In the data rows, zero lies at 7.5, halfway between 7 and 8.
Here are some points:
[ 6.  6. 11.  8. 10. 10. 11.  8.]
[ 7.  7.  9.  6.  5.  8. 10.  9.]
[ 7.  8.  5.  8. 11.  8.  7.  9.]
[ 7. 10.  7.  5.  5.  5.  4.  4.]
[ 8.  9.  3. 10.  9.  8. 10.  9.]
[8. 6. 7. 7. 4. 9. 9. 8.]
[12.  9.  6. 13.  4.  8. 11.  7.]
[ 5.  7. 10.  8.  6.  5.  7.  8.]
[ 7.  8. 10.  6.  2.  8.  8.  6.]
[11. 12.  3. 12.  8.  9. 10.  7.]
[ 8. 10.  7.  5.  6.  6.  5.  4.]
[8. 5. 9. 3. 9. 9. 6. 9.]
Then 16 other points, each followed by its number:
[6. 7. 9. 5. 5. 7. 8. 9.] 0
[ 7. 10.  9.  6.  9.  5.  3.  8.] 1
[5. 3. 8. 8. 7. 9. 7. 8.] 2
[11.  6.  4. 13.  8. 10. 15.  6.] 3
[6. 6. 9. 6. 8. 3. 5. 3.] 4
[5. 7. 7. 8. 4. 3. 2. 6.] 5
[8. 5. 7. 4. 9. 9. 6. 8.] 6
[ 9. 10.  7.  9.  1.  5.  7.  6.] 7
[ 6.  6. 10.  8.  9. 10.  9. 10.] 8
[8. 7. 8. 7. 8. 5. 4. 7.] 9
[ 4.  6. 11.  2. 10.  7.  4. 10.] 10
[ 6.  8. 13.  4.  3.  9.  6.  9.] 11
[ 9.  8.  8.  6. 13. 12. 11. 13.] 12
[ 3.  5. 11.  6.  8.  4.  2.  7.] 13
[ 9. 12.  6.  7.  4.  1.  0.  4.] 14
[6. 7. 9. 6. 7. 7. 5. 7.] 15
Which of these numbered points is nearest to each point below, ignoring the 2 directions in which the first points spread most? Its number follows each.
[ 8. 11.  6.  6. 13.  9.  1.  6.] > 1
[10. 13.  3.  9. 11.  7.  2.  4.] > 1
[ 8.  6. 10.  9.  7.  9.  8.  8.] > 8
[ 6.  7. 13.  4.  5.  9.  7. 11.] > 11
[ 9. 10.  5.  8.  9.  6.  7. 10.] > 10
[ 8.  8.  8.  5.  7.  8.  5. 11.] > 10
[5. 7. 8. 8. 4. 2. 1. 6.] > 5
[ 7.  8. 13.  5.  9. 11.  7. 13.] > 11
[ 8. 10.  4. 12.  8.  9. 13.  4.] > 3
[7. 8. 9. 6. 4. 6. 5. 7.] > 8
[ 7.  7.  5. 12.  3.  2.  6.  3.] > 5
[ 6.  5. 12.  5.  6.  5.  2.  7.] > 9
[ 7.  7.  6.  9.  9. 10. 12.  6.] > 3
